[[43 44 15 83 54 74]
 [11  7 45 44 31 44]] value 45

[662 327 145 870 575] value 327

[3005 8209 7414 6087 5200 5997] value 7414

[[1867 4438 9790 8770 4754 6273 6008]
 [2454 8179 7431 9519 5669 3870 5673]] value 9519

[[754 716 601 349 797]
 [497 488 330 312 363]
 [184 547 536 208 527]] value 547

[[78 33 88 85 19 25 52]
 [71 42 83 80  9 29 54]] value 80
---
18.5	14.4	-7.3	-10.4	4.1 -> 18.5, 4.1

1.528	-1.029	0.513	0.216 -> 1.528, 0.216

0.859	-0.252	0.623	2.089
-1.109	1.820	1.459	1.043
-> 0.859, 1.043

0.000	-0.188	0.138	0.068	-0.009
-0.021	-0.161	0.134	0.047	0.047
-0.014	-0.010	0.121	-0.193	0.112
-> 0.000, 0.112

-19.56	8.91	20.88	8.81	-20.91	8.63
1.80	-11.43	20.66	14.40	-1.88	15.32
-> -19.56, 15.32

-7.53	-3.94	-15.36	2.68
1.02	-21.42	-17.92	19.54
2.70	-8.45	-14.38	7.40
-> -7.53, 7.40

11.375	-16.224	14.343	17.863 -> 11.375, 17.863

0.45	1.60	-1.00	-0.22 -> 0.45, -0.22
---
[10.53, 17.45, -4.19, -12.75, -11.81, 15.96, -1.33]
-1.33
[-121.0, 103.7, 80.9, -42.2, 161.8]
161.8
[0.070, 0.094, -0.080, -0.128, -0.053, 0.191]
0.191
[128.25, -107.57, 117.95, 91.08]
91.08
[-0.17, 0.14, -0.11, -0.07]
-0.07
[5.5, -12.8, 19.3, -10.7, -18.9, 11.6, -19.4]
-19.4
[-0.470, -1.305, -0.109, 0.288, 1.957, 0.232]
0.232
[-0.320, -1.171, 0.513, 1.821, -0.389]
-0.389
---
[[135 151  97 190 182 161 142 207  95 136]
 [ 79 142 112 127  86 152 139 115 109 140]
 [126 140  97 113 101 167 127 152 143 128]
 [141 160  93 203 154 159 125 215 120 109]
 [158 126 131 152 106 174 113 152 120 129]
 [ 85 120 125 116 132 158 188  92  72 110]
 [ 99 154  52 190  28 144 115 152 125 149]
 [111 136  65 181  50 129 114 139 120 154]
 [120 115 166  82 166  72 116  96 124 123]
 [112 142 134  72 147  84 110 108 172 160]
 [184 134 169 165 127 115 119 133 183 141]] → 135

[[7316 3162 5576 4900 3771 4503 5585 7913 7219 7057 3836 4067 3592 4774
  3946]
 [3981 7535 2193 4702 4802 3995 1520 4626 7794 6689 5394 4776 4541 6203
  4528]
 [4465 7490 4398 3191 1650 1805 3898 8176 6030 8351 5272 3744 2471 7853
  3769]
 [5565 6507 5249 4681 4165 3146 3886 7253 6104 7505 6052 4016 3417 6556
  3608]
 [4951 5381 5486 4545 3974 3520 4670 6368 5663 6039 5149 4539 3613 5280
  3596]
 [4614 5921 4149 4547 4778 3112 3077 4809 6077 7154 4728 4631 3626 4679
  4318]
 [4910 5243 4790 4195 4491 3179 3592 5393 5785 6976 5044 4509 3008 4388
  4254]
 [4736 5168 5432 4579 3944 3469 4605 6320 5696 5822 5279 4566 3443 5166
  3663]] → 7316

[[-22  -9  -3   7  23  -9  17 -31  32   4]
 [ 16  15 -13 -24 -25  -5   2 -28   3 -22]
 [ 28  24 -13 -13 -24  -6  18 -35  24 -25]
 [ 21  17  -8  -6 -14  -1  12 -31  29 -22]
 [ 22  24 -24 -30 -25 -20  16 -25   3 -25]
 [ -8  11 -27  -9  11 -26  33   7  29  -3]
 [ 20  32 -25 -22 -14 -15  24 -21  28 -15]
 [ 25  22 -18 -19 -19  -7  18 -32  25 -23]
 [ 22  26 -21 -26 -21 -18  18 -28  16 -24]] → -22

[[4 4 4 3 3 4 4 4 1 4 4]
 [4 3 4 4 4 4 4 3 8 4 3]
 [4 4 4 4 4 4 4 7 3 4 5]
 [5 3 4 5 4 4 4 3 5 5 6]
 [3 4 4 4 4 4 4 4 4 6 4]
 [4 3 4 4 5 4 4 5 4 4 5]] → 4

[[-179 -520   62 -148 -574 -456  -50 -236 -108 -269  -82 -303 -189]
 [-627 -407   53 -162 -114 -271   20 -487 -169 -555 -107  -95 -726]
 [-444 -615 -455  -36 -849 -399 -365 -476 -165 -327 -126 -115 -219]
 [-218  503 -809 -130  328  407 -623  -85 -351   58 -354  153  -40]
 [ 223   35 -470 -187 -208  -78 -392   70 -184  157 -259 -220  312]
 [ 186  221 -551 -192  -20   74 -463   82 -236  181 -313 -147  281]
 [-338 -429 -119 -109 -453 -317 -151 -336 -148 -318 -105 -155 -310]
 [-244 -247 -320 -107 -361 -207 -283 -271 -173 -208 -180 -105 -168]
 [-268 -250   41 -220 -115 -251  -39 -236 -175 -311 -167 -226 -368]
 [-751 -341  -28 -126  -68 -197  -49 -565 -201 -609 -132    2 -821]] → -179
---
4490  4837  7885  5071  7809  5643  2148 value 7885
977  117  147  305  741  488 value 147
 94   43   58   89   68  205 value 58
 37  -28   -9    4 value -9
 27  -25  -50  -13   30 value -50
0  8  6  8  5 value 6
---
-19.117,-14.391,-19.459,-92.860,177.646
-46.477,123.489,32.868,44.465,-123.384
value -19.459

-1.128,-0.642,0.664,2.086
-0.663,-0.389,0.200,1.338
-1.626,-0.285,1.049,1.760
value 0.200

-0.14,0.21,0.00,0.17
-0.08,0.22,0.22,-0.06
-0.10,-0.20,0.09,-0.12
value 0.22

1.50,-1.43,1.19,-0.25,-0.05,-0.02
-0.32,-1.16,-1.08,-0.26,-0.23,1.30
value 1.19

0.2,-1.1,0.1,0.0,1.5,0.8
0.0,-1.2,0.1,0.1,0.0,-0.4
-0.4,-2.0,0.3,0.8,-0.4,0.5
value 0.1

1.4,0.9,-1.7,-1.6,-1.6,1.5,0.1
0.3,-1.3,-0.3,-0.1,-1.3,0.4,-0.4
value -1.7
---
[-783  584   23  267] 267
[ 829   31  585 -908] -908
[ 34 -39 -48  24] 24
[5 7 9 1] 1
[-40  43  19   2] 2
[  9 -34  24  25] 25
[ 28 -29  17 -19] -19
---
[-52 -21  49 -39  59] ans = 59
[  7   0  16   1 -57 -73] ans = -73
[  2 -78 -32 -69 -57 -61] ans = -61
[  6 -53 -25 -56 -47  -6] ans = -6
[ 17  46  24  33  75 -25] ans = -25
[-65 -42 -46 -57 -45 -41 -73] ans = -73
[-70   8  29  12  -1  33 -12] ans = -12
[ 63  -6 -39  66  16  45] ans = 45
